[[138 125 131 115 150]
 [121 151 134 125 129]
 [132  99 106 127 113]] Out: 113

[146 134 150 146] Out: 146

[130 124 151 138 120] Out: 120

[128 126 140 125 101 126] Out: 126

[140 130 156 131 135 116 119] Out: 119

[136 107 125 141 136 132] Out: 132

[157 151 139 140 137] Out: 137
---
[146 109 115 152 132 118 143] >> 146
[110 152 145 148] >> 110
[133 102  99 126 156] >> 133
[120 112 153 141 106 113] >> 120
[128 106 123 120] >> 128
[105 121 135 103 122 151] >> 105
[127 103 134 129 119 115 155] >> 127
[108 105  98 123 134 118 131] >> 108
[146 126 135 150] >> 146
---
[140 142 135 107 124 113 133] >> 133

[[135 105 110 135 136 113 127]
 [124 114 106 113 109 108 104]
 [119 141 143 113 124 140 109]] >> 114

[111 127 149 153 146] >> 146

[132 130 141 134 101 137 126] >> 132

[105 106 111 158 143 119 118] >> 118

[150 133 141 119 115 151 155] >> 141

[121 130 152 101  99] >> 121

[107 112 118 128 117] >> 117

[139 118 127 141 105 116 128] >> 127

[107 128 129 101 149] >> 128
---
[[107 140 109 130 114 123]
 [121 122 134 118 129 121]
 [128 126 100 125 136 126]] value 136

[[123 142 155 105]
 [149 120 149 134]
 [107 138 132 113]] value 132

[[154 111 108 136 108 119 132]
 [155 111 122 128 119 139 109]
 [100 153 140 119 142 127 128]] value 127

[[135 120 116 110 120]
 [111 118 129 116 113]
 [126 126 106 106 112]] value 106

[[114 105 144 128 137 107 153]
 [123 136 123 119 125 128 135]
 [112 135 142 119 129 118 140]] value 118

[[109 109 130 128]
 [145 127 121 122]
 [102 148 116 137]] value 116

[[123 120 156 109 140 127 115]
 [123 113 137 112 114 132 151]
 [140 133 114 140 125 143 132]] value 143

[[144 126 138 126 125]
 [122 130 116 128 152]
 [114 146 149 134 122]] value 134

[[128 123 122 133]
 [129 114 126 131]
 [ 98 119 123 127]] value 123
---
[[110 123 143 113 131 154]
 [131 119 129 125 100 150]] -> 119

[[136 137 122 126 131 124 114]
 [138 115 129 126 120 119 155]
 [139 119 140 155 131 143 127]] -> 115

[[104 131 125 109]
 [133 121 128 151]] -> 121

[[149 128 133 110]
 [106 112 123 140]] -> 112

[[153 139 139 125 141  98]
 [150 134 130 121 139 124]] -> 134

[[117 137 120 137]
 [ 99 137 129 134]
 [158 145 139 116]] -> 137
---
[[122 133 136 130 113 120 101]
 [134 129 138 135 118  99 118]] Answer: 138

[[124 134 113 128 121 136]
 [137 122 113 130 131 157]] Answer: 122

[152 140 105 144  99 135 149] Answer: 105

[[139 123 117 140]
 [156 107 115 157]] Answer: 140

[[143 111 116 114 141]
 [108 149 151 150 110]
 [135 122 126 124 133]] Answer: 135

[146 155 124 153 145 128] Answer: 155

[[120 130 129 155 133 116 128]
 [131 129 124 115 122 148 127]] Answer: 124

[129 122 116 135 121  99] Answer: 122

[149 122 129 155 100] Answer: 149
---
[[117 124 101 118 130]
 [149 134 157 137 115]
 [122 126 104 118 128]] out 128

[125 137 140 102] out 102

[108 144 108 116 104 149] out 149

[[142 106 125 117 137 153]
 [144 103 117 117 136 158]
 [143 106 123 118 137 155]] out 155

[[133 137 139 120 122]
 [121 109 105 145 138]] out 138

[[111 134 129 124 103 139 133]
 [112 138 128 126 105 142 131]] out 131
---
[128 131 144 117 138 106 123] → 117

[[132 116 145 147 136 125]
 [131 119 145 134 155 108]] → 145

[113 149 119 120 140 124] → 119

[[119 134 148 132 140]
 [112 123 147 136 151]
 [120 122 139 112 128]] → 122

[112 157 129 116 138 125 137] → 116

[103 130 108 133] → 103

[107 144 136 110 148 132 152] → 110

[[120 154 130 117]
 [129 119 134 111]] → 129
